Each named move below is a turn or a mirror, shown by a few rows before and after it. Which moves, in which order, take the first row of each later pair to the second? The first pair is answered.
benif:
[  3   7   4   2   4  -4  -8   8   2   1  -7   2   8  -2   5  -8 -10   1
  -2   9  -6  -1 -10   4  -3  -5  13  -1   0  -3  -3   4   0  -1  -5   4
  -5  -4  -4   8   3   4   2  -2  -4   6] => [  6   7   0   0   0   0  -5   9   5  -5   2   2   8  -6   3  -4 -11   2
  -1   9  -3  -2  -4   1  -3  -4  10  -3   1  -2  -7   1  -9  -2  -5   9
  -6   2   1   8   3   4  -6   2  -6   6]
[ -4 -11  11  -1   7   4  -4   7  -4   7  -1  11 -10   5   9   6  -2   6
  -7   6   6   6   7   1   0   0  -3   4   0   9   8  10  20   7   4  -5
   8  -4  -7  -3  -5  -4  16 -10   5 -11] => [  2 -10   5  -6  -4  14   1   8   1  -5  18  12  -9  -4   2  12  -6  10
  -4   8  11   4  19  -5   2   3  -9  -1   3  10  -2   4   2   5   4   6
   5   6   4  -5  -4  -4  -2  -1   1 -13]
[  2  15  26 -10 -11   8  -8   1  13 -12   8  -7   5  -6 -10  -9   0  10
  -8  -4   3  10  16  16   4  -4  13  -2  -7  10  -8 -13 -18   3  -8  -1
  -6  18   9  17   6   3 -10   9  11  17] => [ -4  15  33  -5   0  -3 -12   0   7   1 -13  -8   4   3  -2 -15   3   6
 -11  -6  -4  12   3  23   1  -7  18   4 -11   9   3  -7   2   4  -9 -14
  -3   6  -4  19   4   3   9   0  15  18]
Bez:
[ 11  12   2   4  -6  -4  -4  14  -1 -15  11  -9  14  -7  -8  -8  -7   3
  10   7   2   6  -3   1   0  -4   1 -12 -13   9  -1  -1 -15  -3  -4   5
  -7   6   2   3  -4   0 -15   7  -9  11] => [  6   8   6   7  -4   0  -4  15  -4 -12   8  -7  13  -7 -10  -6  -9   4
  14   7   6   4  -1   0   0  -4  -7 -11 -13   8   1   4 -10   1  -4   9
 -11   9   3   3  -4   2 -16   5 -10  13]
[  4  -9  -1   4   4  -2  -3  -6  -9  -7  -6  -1  -3   6   1  -1   8   4
   2  11 -12   0   1  -2  -7   9   7   2  10  -8  13   2   2   8   3  -6
  -5  -1   5  -7  -1  -5   1 -10   6   1] => [  5  -9  -2   3   4  -2  -3  -7  -9  -7  -6  -1  -3   7   2  -2   9   4
   0  11 -12   0   0  -2  -8   9   9   1  11  -8  13   0   0   7   4  -7
  -5  -2   4  -6  -1  -5   2  -9   6   0]
[  4  -2  -2  -3  -3  -2   6  -1   2 -10   5  -1  -6  -1  -1   6   3   2
   0  -5   0   0  -1   0  -2   2   3  -1   3  -2   0  -3  -2  -4   3  -5
   5  -3   0   1   1  -7   1   1   5  -3] => [-3 -6  2  0  0  3  6  0 -2 -6  2  1 -7  1 -3  7  1  2  6 -4  3 -2  3 -1
 -2  3 -8  1  4 -3  3  5  3  1  3  0  2  2  2  2  2 -5  0 -2  4 -2]
[ 2 -1 -1 -3 -6  4  4  5  1 -9 14 -3  2 -5 -6  6  3  4  9 -6  2  3  7 -6
  2  4 -6 -4  3  2 -2  1 -6 -1  0  3  0  7  8  0 -1 -4 -8  5  1 -1] => [ 4  0 -2 -4 -6  3  4  4  2 -9 14 -4  2 -4 -5  5  5  3  8 -6  2  2  6 -6
  2  2 -3 -4  4  3 -2 -1 -6 -2  0  2  1  6  8  1 -1 -5 -8  6  1 -2]
Tukov:
[-3  2  2  4  1  5 -2  5  2  1 -3  1  5 -4 -9  1 -3 -1  5  2  5  3  1  1
  3  0 -6 -5 -2  3  2  6 -1  4 -1  4 -3  7 -1  5 -1  7 -7  1 -6  2] => [-2  2 -3  1 -1  7 -2  2  4  0 -1  4  4 -4 -6  2 -5 -2  3  3  4 -1  3 -1
  4  0 -3 -1  1  3 -3  2 -8  3 -1  8 -3  8  0  2 -1  6 -8  1 -7  2]
[-14  -6   6  -1  -1   5   4   2  -9  18  -4   9  -9   0   5   3  -1  -5
   6  -6   0  -5   5   1   6   4 -15   7   2  -1   8  11  11   5  -1   2
   1  10  -3  -2  -3  11   8  -4   1  -3] => [ -8   1  11   5  -4   0   0  11  -7  14  -5   0   0   0  -2  -3  -3  -4
  12  -4   1   3   1   4   4   0 -17  -4  -6   0  11  10  11   8  -4   3
  -3  14  -2   7  -1  13   1  -2  -3   3]
[ 11  -1   8  -5  13   0  -7  11 -18   1 -13  -5  12   5  -1 -14  28  10
   8 -28   6   1  -1   1 -11   8  11  -9 -21   6   4   2  19  -8  -6 -20
  17   2 -18  20  -4  -4   7   5  -3   3] => [ 23   7   2  -8   4   2 -13  14  -7  -5  -7  -8  22   1  -1 -17  19  11
   7 -20   7   2  -2   1  -9   7  21 -12 -24   8  -7  -9   1  -9  -8  -7
  12   5 -17  24  -3  -1  -5  12 -13   8]
Fet:
[  2   3 -12  -3   0  -2  12 -13  -6  -8   6   8 -24 -11  12  -3   8   3
 -12 -13  -1  -2 -10   0  -3   1   8   8   7   4  -1   2   2  -7  12 -17
   7 -20   1  -7   2 -15  15  -5  11  -6] => [  9   7 -19  -8  -7   5   8 -14   2 -10  12   9 -18 -16  14  -4  -1   4
 -13  -6   1  -6  -8  -1  -1   2  14   9   9   5 -14  -7 -16  -8  10  -1
   0 -17   3  -7   3 -12   2  -1   1  -4]
[ -7   0   8   0 -10   6   5  14  -2   2   3   2   7   6 -11   7  -6  -5
   1   4   3 -14   3   0  -8  -6  -3  -4  -1  -3  -3   0   7  -2  10  10
  -8  15  11  -1   5   7  -9   6   0  -4] => [-10   0  11   2  -7   4   6  15  -5   3   1   1   5   7 -12   7  -2  -5
   1   2   2 -13   2   1  -9  -6  -6  -5  -2  -4   2   3  14  -2  11   3
  -6  14   9  -1   5   6  -4   5   3  -5]
[ -4  -1  -4 -13   6   5  -3 -13   2   2  -7  10 -10   6   3  -2  10   4
  -5   5  -4  -2   1  -6  -6   6   3  11   6   1 -11   5   4   0   2  -8
   8  -9 -13  -1   5   1   6  -5   8  -4] => [  0   2  -7 -15   3   9  -5 -13   6   1  -5  11  -6   4   4  -2   5   5
  -5   8  -2  -4   3  -7  -4   6   6  12   5   1 -17   1  -5  -1   2   1
   5  -7 -10  -1   6   2   0  -3   3  -2]
Now pairs of rows:
Each pair is two moves apart.
[  8  -9  -1   4  16 -11   5  18  -4   4  -2   0 -12  -6   4  22  -1  -5
 -14 -14  -8   9  11  -8  -5  -2  21  -6   8   0  -7   3  -9   0   1 -11
  11 -14  -1  -3  -7  -7  11  -8  -7  -4] => [  7 -10   0   5  15  -8   8  21  -6   0   3  -1 -13  -7   0  24   0  -4
 -11 -16  -5  10  15  -9  -5   0  14  -8   8   0  -4   7  -9   0   3 -12
  12  -9   2  -4  -6  -8   8  -6  -6  -5]	benif, Tukov
[-17 -14   7   4   8   4   8   2 -12  -1  -1   3 -13   0  -5   7   6   6
   9  -4   2   2   7  -9   2   6 -23   3   2  -2   6  14  21   1   2  -3
   1  12   8  -6   5  -5   3  -4   8  -9] => [  5   4   3   5  -7   2  -4  15   4 -10   6  -9  11  -7 -10  -4  -7   8
  12   8   3   9   3  -8   2  -1 -11 -12  -8   3  -7  -3  -4   2  -3  16
 -10  18   9   7   8   1 -19   7  -9   4]	Tukov, Tukov
[ -4   3  -3   6  -3   8  -3  13  -1  -1   5  10  -7   9  -2  12  -3  -3
   6   3  -5   5  12  -2 -14   5  -3   1   7   3  -3   7   4  -4  -3   0
   6  16   5  -2 -12   8   3   7  -1 -10] => [  6  10  -6   3  -5   0  -3  14   3  -7   8   5  -5   7  -1   7   0  -3
   2   2  -7  11   6  -1 -14   4   9  -4   4   4  -6  -1   0 -10  -4  -7
  10  11   2  -2 -12   5   4  11  -1 -10]	Tukov, Bez
[ -9   3   7   3   0   5   3   6  -4  -3   0   0   8  -3 -15   3   0   4
  11   3   2   4   4   3  -2   1 -17  -7   2   3   7  11   8   7  -1   8
   6   6   5   5   5   1   2   0   3   1] => [  7  13  -2  -4  -8  -1   0   5   7 -11   8  -4  13  -7 -10  -1  -2   2
   1   6  -2   7  -1   2  -1   0   3 -10   0   6  -5  -5  -9   0  -2  10
   8   0   3   5   5  -2  -4   8  -1   1]	Tukov, Bez
[ -2  -1   2  16  -4  13  -9  15   5   2  -7  -6   3   5  -4   8  -7  -1
   1   8   1  -1   9  -4  10  -2  10   3   4  14 -19   7 -10  13   0  12
 -15   9  -3  -2  10   1 -12   4  -3   1] => [ -3  -5  -5   6  -2  12  -4   3   5   2  -3   1  -9   6   6  13  -2  -3
 -10   3  -3  -6   8  -6  11   3  20  12  12  13 -22   3 -12   4   3   2
  -7  -1  -5 -13   7  -6  -2   4   5  -8]	Bez, Tukov
[ 19  12   4  -9   5 -21  -8  -3   8  -5 -15   2   0  -4  14 -14  10  -2
  -8  -5 -13  18 -23  16   7   8  27  -1  -8   3   3 -12   9   2   0  -9
  16 -22  -4   8   0   1  16  -3  -3  13] => [  7   8  14   5   4  -1 -16  10   4   5 -24   3  12  -3  -2 -13  -7   2
  15   5  -1  10 -12  16   7   7  -6  -2 -11   2   6   5  11  22  -5  25
  -4   1   4  19   4  17  -4  -9 -19  25]	Bez, Tukov
[-13  14  -5  -2  -2  14  -5   5  18  -2 -10  -6  -3   3  10  10   1   3
  -7  16  15   3  10  -3   1  -3 -10  15 -12  -1 -10  10 -20   2  -4   1
   2   6  11   5  -7   3   3   7   6  10] => [-16  14   0   2   3   8  -8   6  14   5 -20  -8  -2   7  12   6   3   1
  -7  15  12   6   3   1   0  -5  -8  16 -16  -2  -5  13  -9   4  -5  -6
   3   1   5   7  -8   3  12   2   8  12]	benif, Tukov
[ 14  14   5  -1 -10   5   3   5  -6 -16   3  -4   7  -5  -5   6   1  -5
   2   1   1   7   2   0   4 -12   6 -13  -2  -7  -5  -8  -6   0  -6  -1
   3  14   4  -1   4   0  -7  11   3   4] => [  7   8   2  -3  -9  15   4   1  -6 -12   3   4   4  -5  -4  11  -3  -4
   3   3   3  -2   8  -3   6  -9  -1  -4   4  -9  -9  -4  -9   3  -5  10
  -1  18   7  -5   3   4 -10   9   0   2]	Bez, Tukov
[  0  -4   6   7   2 -10  -5 -17  -1 -12  11  -1 -13  -5  27   5  10  -8
  -6  -4  -1   8  15  -3   2  16  11   5   2   9  -6   4  14 -11 -12 -17
  -1 -16   6 -12   7 -11  17  14  18 -20] => [  2  -3   3   5   1  -9 -11 -20   3  -7   6   0  -8  -3  32   2   5 -10
 -11   2  -3   4  11  -1   3  16  21  10   2  10 -12  -1   8 -10 -13  -9
  -5 -20   1 -11   6  -8  18  12  13 -17]	Fet, benif
[-4  2  7  8  5 -5  3  5 -9  3 -4 -4 -1  7 -3 -1  5  0  7 -4 -3  5 -2  0
 -4  0 -9 -6 -8 -2 13  6 19  1  0 -9  4  2 -2  6  1 -2  6 -3  6 -1] => [  4   3  -2  -1  -6   6   5   3   0 -10  16   0   0  -3  -6   5   0   4
   7  -2   2   1   9  -7  -1   3 -10  -9  -2   0   0  -3  -6  -3   1   6
   1  12   9   3   3  -1 -13   8  -1  -3]	benif, Tukov
[ -1   0   5  -6  -3   5   4   4   5   4   8  18 -10  -6  -5   7  -1  -4
  -1  -1   6   8  15  -9   3   3  -6  -3  17   3 -17   2 -12  -4   1   5
  -1  10   9  -4  -6  -5  -3  -5 -10  -3] => [ -4   1  10  -2   7  -9  -1   2   1  16 -10  15 -11   3   5  -1   5  -8
  -9  -3   0  12   1  -1   0   0   6   3  12   2  -8   4   6  -4   1 -11
   3  -4  -4  -3  -8  -7  17 -13  -5  -2]	Bez, benif
[ 11   1  -9   5   2  -9   5  15  -5  25  -1  -4   2  -5 -12  -5  -4  -4
  -3   0  -2 -11  -6 -13 -11   1   3 -14  12   7   0  -2  12   5  18  13
 -14 -11  -7   3  -3   4  -6   1   0  -1] => [ 12   1 -10   3   0  -6   7  15  -4  21   7  -4   1  -8 -15  -2  -3  -3
  -2  -1   0 -11  -1 -15 -11   2   0 -17  15   8  -2  -3   6   3  18  14
 -13  -7  -3   3  -2   4 -11   5   0  -1]	Fet, benif
[ 16   2  10   9  -2 -16  -9  10  10   1 -12  -3   1   1  -4  -9  -3 -14
  -7   5 -11   5   5   0  11 -17   2  -4  -4   2  -3  -9  -8  -2  18  26
  -7   7 -10  11   6  -6  -8  -3  11  12] => [ 10  -4   4   4   2 -14  -7  -1  10   7 -16   5  -7   5   6  -6  -2 -16
 -15   4 -13  -4   3  -1  12 -13   9   9   2   0  -6 -10  -7  -5  20  25
  -4   1 -13   3   4  -7   1  -8  14   7]	Tukov, benif
[  6   3  -2   0  -4  -3  -3   7   0  -9  19  -1   7  -3  -2  -1  -1   2
   5  -1  -2   1   5  -7   0   3   1  -6  -4   5  -3  -6 -10  -2  -6   9
  -2   7  11   3   0   1 -12   8   2  -1] => [ -1  -4  -3  -2  -2   4   0   2  -2  -5  19   6   2  -2   1   4  -3   2
   4  -1  -1  -6  10  -9   1   6  -3   4   2   3  -4  -2  -9  -1  -3  14
  -2   8  12  -2   0   2 -10   5   4  -4]	Bez, Tukov
[ -5  -7   4  -3   2   6   6   5  -7  -6   6  -4  -4  -1  -9   4   5   1
   6  -3   4   5   9  -4  -2   3 -20  -4   3   1   6  12   6   0   1  -2
   0   9   8  -1   2  -1  -6   0   9  -3] => [ -5  -1  10   2   6  -3   0   8  -9   1  -8 -10   2   4  -7  -4   5  -1
   5  -1   0   9  -2   2  -4  -1 -14  -5  -4   2  12  13  15   2  -1  -7
   0   3  -1   5   2   1   1  -4   6   2]	Tukov, benif
[  2   2  -9  -3  -8  17   6 -12  11  17   2 -18  -1  -2  11   2   9   4
  -4 -11  -7 -18  14  -9  -5   3  -1   8   3 -10  -1   8 -15 -14   0  -5
   1   2  20  -8   9  -2  20  -8   8 -20] => [ -1   4   1   6  -2   7   5  -4   4  21  -8 -26   2   2   5  -3  13   5
   2 -13  -8  -9   8  -4  -9  -1  -8   0  -5 -10  12  17   3  -9  -2 -16
   1   2  16  -1  10  -1  25 -12  11 -16]	benif, Tukov
[-13   9  -8  -1  -5  18   3  17   3 -11  13  -1  -4  -2 -14   1 -19   2
   1   8  -7 -19   0 -12  12  -3   3  -3   9  -7   2  -7 -26  13  14  16
  -6   3   4  -4   5   1 -22  27   1   8] => [-31  -3  -3   1  13   9   5   7 -10   9 -11   5 -20  12  -2   0  -9  -4
  -8   0 -15 -23 -10  -6   9  -2   6  14  12 -12  15   5   4  13  16  -5
   3 -13  -9 -12   2  -2  11  11  14   2]	Tukov, benif
[ -2  -7   4  -2  -4   3  -3  -1   3   7 -10  13  -4 -12  18   0   6   4
  -5   4  -4  -1  11   0  -2 -10   3   1   9   6   6 -10   6  -4   9 -11
  -3  -3  -9  -7  -4 -10   3  -3   3 -16] => [  2  -5   5  -1 -11   7   0   6   5  -3   1   9   0 -19   9   2   5   7
   1   4   1   3  17  -3  -1 -10  -5 -11   8   7   5 -11  -1  -3   8  -6
  -5   6   0  -3  -2  -8 -11   4   1 -14]	Tukov, benif
[-13  -4   7   4   6   5  -3  -5  -2  12  -4   6  -3   9   1   0  -2  -1
   3  -1   3 -11   6  -2   2  -2 -14  11   1   3   1  10  10   3  -1   7
  -6   6  -1   0  -4   2   4  -6  -2  -2] => [  9  12   0  -1  -2 -12  -6  -1   9   1   4  -5   5   4   6  -9   2  -3
  -9  -1  -4   2  -5   0   0  -6  12  -1  -6   7  -6 -10  -2  -8  -3  -8
   0  -5  -7   3  -6  -5   4   5  -1  -1]	Tukov, Bez
[ -3  -1   6  10   3   1  -2   6  -3  -4   1  -3   4   2  -9  -2  -1   0
   9   2   3   8   4   3  -1  -1 -14  -9  -2  -2   7   7   7   9   1   1
  -4   4   5   2  -2   5  -4   1  -5   3] => [  2  -2  -7   0  -2   9  -1  -5   5  -6   8   6   1  -1  -1   2  -6  -1
   1   6   2  -2   7  -2   2   2  -2   1   6  -2  -8  -2 -11   3   3  13
  -4   3   7  -5  -4   5  -8   3  -9  -1]	Tukov, Tukov
[ -6  13   9  -6   4  -9  -9   7  11  -7  -5 -18  11   0  -8  -4   1  15
   2  -3   1   6  -1  12  -2  -7 -15  -7  -2  -1  11   2   0  20  -6  -4
   6   6  -6  -5   3  -5  -8   2 -11   4] => [  2  15  -1 -16  -2  -7  -9  -1  20 -10   3 -14  10  -4  -1  -2  -2  15
  -6   0  -1   1   0   9   1  -5  -1  -1   2  -1  -3 -11 -17  12  -6   2
   7   1  -5 -10   3  -6 -10   6 -14   1]	Bez, Tukov
[  4  19   0   4   5  -7   2  -2   8 -14  10  -9 -10  -6   0  -9  -4   0
  -9  -6  -4  14 -15   0   1   7  15 -13 -11  11   1  -7 -11  -3   3   1
  -1   4 -14   0   6   9   2  -1   9  10] => [-17   4   6  10  13  11   4  -4  -1  -2   3   3 -16  -1  -5   0 -11   2
   3  -4   3   1  -2  -3   3  11 -11  -1  -2   7   5  11  -1   7   5  18
  -9  17  -7  -4   8  16   0 -12   7  10]	Tukov, Bez
[  8  10  -4  -9  -5  -5   6   5  10  -5   3  -4   6   0  11 -10  10  -1
  -6  -7 -11   4  -7   5  -8  -6   6  -7   8  -6  -1  -8   5   1  -7 -11
   6  -1  -2  -4   4   3   6  -1   1  -1] => [  7   7  -8 -13  -7   0   6   0  11  -5   4   0   3   1  15  -8   8  -2
  -8  -7 -11  -1  -4   3  -7  -5   9  -1  12  -7  -4  -9   1   0  -6  -8
   5  -1  -2  -8   3   3   6  -1   2  -4]	Fet, Tukov
[  4  -5  -5  -7   1   3   5  -7   4 -12   7   6  -9  -6   4   4   2  -5
  -5  -1   8   2   6   0   4   6  -3   9   8   4  -4   2 -14  -7   4  -1
   1   1   1  -3  -3   1   1   0   5  -6] => [ -3  -8   4   0   6   3   6  -2  -4  -8   2   5  -9  -3  -1   4   4  -4
   3  -2  10   5   6   3   2   5 -16   6   5   3   7  12  -1   0   4  -4
  -1   5   2   1  -2   3   4  -4   6  -4]	Bez, Tukov
[ -3  -4   4  -1   1  -6   2   2  -6   9  -2   0  -2   0  -1 -14  -3  -8
   2   4   6   7  -9  -3   2   1  -3   1 -10  -5   3   4   5   5  -4  -4
   4  -2  -4   7   3   5   2  -9  -2   2] => [  0  -7  -3  -8  -5   3   6  -2  -2   1  11   5  -5  -5  -2  -6  -5  -6
   2   5   9   2   0  -9   4   5  -4   3  -3  -5  -5   0  -9   2  -2   4
   4   3   3   2   4   4 -10  -4  -3  -2]	benif, Tukov
[ 14   3 -10  -7 -13  -4   2  -5   7 -13  21  -6  -2  -9   2   4   2   1
  -8  -4  -3   9   3   0   0  -5   8  -7   3   4  -3  -7 -14  -4   3  -5
   2   0   3  -6  -1  -4  -2  10   3  -3] => [ -9 -13  -1  -1  -3   9   6  -6  -6   0  11   6 -11  -4  -4  13   1   1
   3  -6   3  -1  13  -2   1  -1 -19   3   9   1   8  15   4   6   4   2
  -1  10   7  -9  -1   0   3  -1   6  -5]	Tukov, Bez
[ -2   1   3   9 -10   2 -13  -1   3 -10 -14  -7  12   7  -1  -6  -5  -6
 -12  11  -8   5   5  14  -6   3   0  -8   3   0   3 -12  -5   4  -4  -1
   7  -1   0   5   1  -1   9  -1  -2   0] => [ -3  -4  -3   2 -12   9  -8  -7   5 -12  -7   0   7   5   2   0  -6  -5
 -16  11  -8  -2  11   9  -4   6   1  -2  10  -1  -3 -15 -12   0  -2   3
   8   0   3  -1   1  -2   8   0   0  -4]	benif, Tukov
[ -2   5  16   3  -7   4  -3   8  -1   7   0   0  13   8   0  -4 -13   8
   7   7   4   8  -2 -10   7   2 -14   3  -4   2   2   2  10   2  -1   4
  -6   4   9  -8   3  14   2  -7  -9   6] => [  7   8   5 -10 -11  -1   0  -3   5   1   8   2   8   5  11  -3  -9   5
  -8   4  -1   6  -5 -12   9   4   8   8   1   3  -8 -13  -2 -12   1  -5
   2  -9   5 -16   0   6   8  -1  -4  -1]	Bez, Tukov
[ 3  5  0  6  2  4 -2  1 -2  0  0 -5  7  3 -2  1 -3  2  4  7  6  0 -1  2
  0  3  1 -3 -4 -1 -2  1 -2  7 -4  9 -5  2 -1  9  3  6 -5  0 -9 10] => [ 4  4 -6  0  1  7 -2 -6  0 -2  4  1  4  2  3  3 -4  1 -3  7  4 -5  1 -1
  2  5  7  3  1 -2 -9 -4 -9  3 -3 11 -3 -1 -1  4  1  5 -3  2 -9  8]	Tukov, Bez
[  3   0  15 -16   6  22  -6   1  -9   9  -7  -9  -3  -2 -14   5 -13   1
  18  14   0 -18   2  -9   6  -8  -5  -9 -17   2  -2  -1 -17   4  -5  15
 -10   4   6   8   4   7 -20  -5 -13   2] => [  2   3  18 -14  12  16 -12  -1  -9  18 -21 -10  -1   5  -7   0 -13  -3
  14  16  -4 -18  -9  -4   5 -11   5  -3 -20   1  -1  -2 -10   4  -7  11
 -10  -4  -3  10   2   8  -9 -11 -15   4]	benif, Tukov
[  8   1   3  -1   3 -12  -1   1  -1   2 -13 -18  -5  -1  10  -6  11  12
 -10  -1   3  12 -16   5   0   1  10   1 -13  -7   2  -4  11   3   4 -11
   6  -5 -18  13   3   0  16  -2   5  -5] => [ -4  -4  10   8   5   1  -5   7  -5  10 -20 -15   0   1   2  -3   2  14
   4   4  10   6  -8   5   0   2 -11   3 -12  -9   5   7  14  16   2   8
  -6   9 -12  18   5   9   7  -8  -4   0]	Tukov, Bez
[  1   4 -16  -6  14  -8   7   4  11  -5  16  -9  11  -1   3  -4  -6 -11
  15 -10  -1  -6   4  15   0   2  -3  10  -1 -24 -11  -3   2   3  -1 -16
   4  11  -5   2  12  -3  -6  10   6  14] => [ -1   3 -15  -6  17 -10   7   2   9   0  10  -7   9   2   6  -6  -5 -12
  13 -11  -2  -7   1  16  -1   2   0  14   0 -25  -8  -2   7   3  -1 -20
   5   7  -8   0  10  -3   1   6   8  13]	Tukov, benif
[ 15  12   9   1   2  -5  -4   8   3  -4  -7  -5   4   4   1   6  -4   2
  10  -9  15  -2  11  -8   2  -6   8   1   2  -8   1 -10  -6   2   0 -13
 -10  -1 -11  10   2 -11  -7   8   1  17] => [ 15  10   5  -3   1  -3  -5   4   5  -3  -7  -2   2   4   5   7  -6   1
   5  -8  13  -5  10  -9   3  -5  13   7   5  -9  -4 -14 -11   0   1 -10
 -10  -4 -12   7   1 -10  -5   8   0  16]	benif, Tukov
